In the data rows, the value 128 means zero.
Here are some numbered points:
{090, 097, 170, 086, 105, 125, 084, 115, 092} 0
{175, 176, 137, 138, 117, 118, 126, 160, 148} 1
{116, 099, 146, 164, 164, 105, 131, 128, 151} 2
{146, 142, 086, 124, 168, 149, 119, 120, 154} 3
{146, 155, 127, 125, 145, 125, 164, 158, 167} 4
{145, 168, 149, 094, 123, 124, 129, 200, 135} 5
{123, 138, 108, 128, 126, 146, 118, 121, 144} 6
{118, 123, 087, 152, 134, 153, 139, 143, 153} 7
{052, 084, 193, 079, 072, 142, 012, 051, 098} 8
{141, 064, 177, 129, 121, 000, 194, 146, 162} 9
{168, 253, 062, 174, 080, 124, 000, 214, 161} 10
{158, 113, 119, 134, 255, 208, 180, 111, 084} 11
{139, 208, 145, 142, 082, 142, 149, 144, 111} 12
{100, 156, 088, 072, 120, 123, 145, 098, 125} 13
{140, 078, 144, 124, 158, 058, 151, 134, 159} 14
{097, 097, 130, 136, 153, 132, 141, 108, 148} 15
{104, 191, 116, 129, 073, 151, 027, 180, 111} 16
{105, 188, 155, 003, 150, 149, 255, 207, 225} 17
Which two points above are nearest to each new point by angle, seen from the average point of the numbered points? Their numbers follow each, nearest first.
{115, 113, 150, 117, 089, 153, 118, 040, 124} 8 0
{141, 181, 125, 118, 090, 108, 105, 169, 171} 10 1
{128, 118, 152, 200, 168, 124, 129, 236, 122} 2 5
{141, 100, 134, 130, 204, 159, 189, 206, 122} 11 4
{120, 142, 135, 098, 161, 143, 173, 185, 122} 17 5
{134, 109, 152, 135, 144, 167, 132, 142, 117} 11 15
{155, 136, 079, 137, 171, 156, 123, 128, 158} 3 7
{136, 130, 115, 118, 132, 123, 133, 134, 120} 11 13
{118, 121, 129, 118, 112, 129, 123, 104, 140} 8 15
{129, 139, 138, 087, 154, 143, 157, 191, 139} 17 5
{162, 104, 122, 146, 178, 142, 185, 163, 087} 11 4
{085, 146, 149, 091, 147, 144, 149, 190, 143} 17 5
{142, 155, 144, 096, 120, 130, 154, 175, 118} 5 17
{120, 101, 173, 154, 142, 121, 144, 151, 127} 2 9
{153, 122, 108, 143, 147, 116, 153, 153, 123} 11 7
{158, 120, 106, 109, 123, 104, 136, 119, 125} 14 9
{163, 126, 122, 067, 136, 079, 144, 080, 090} 13 14
{144, 100, 148, 164, 147, 124, 117, 147, 097} 2 11
{104, 116, 173, 124, 075, 129, 081, 076, 112} 8 0
{129, 125, 137, 177, 136, 166, 151, 107, 099} 11 15
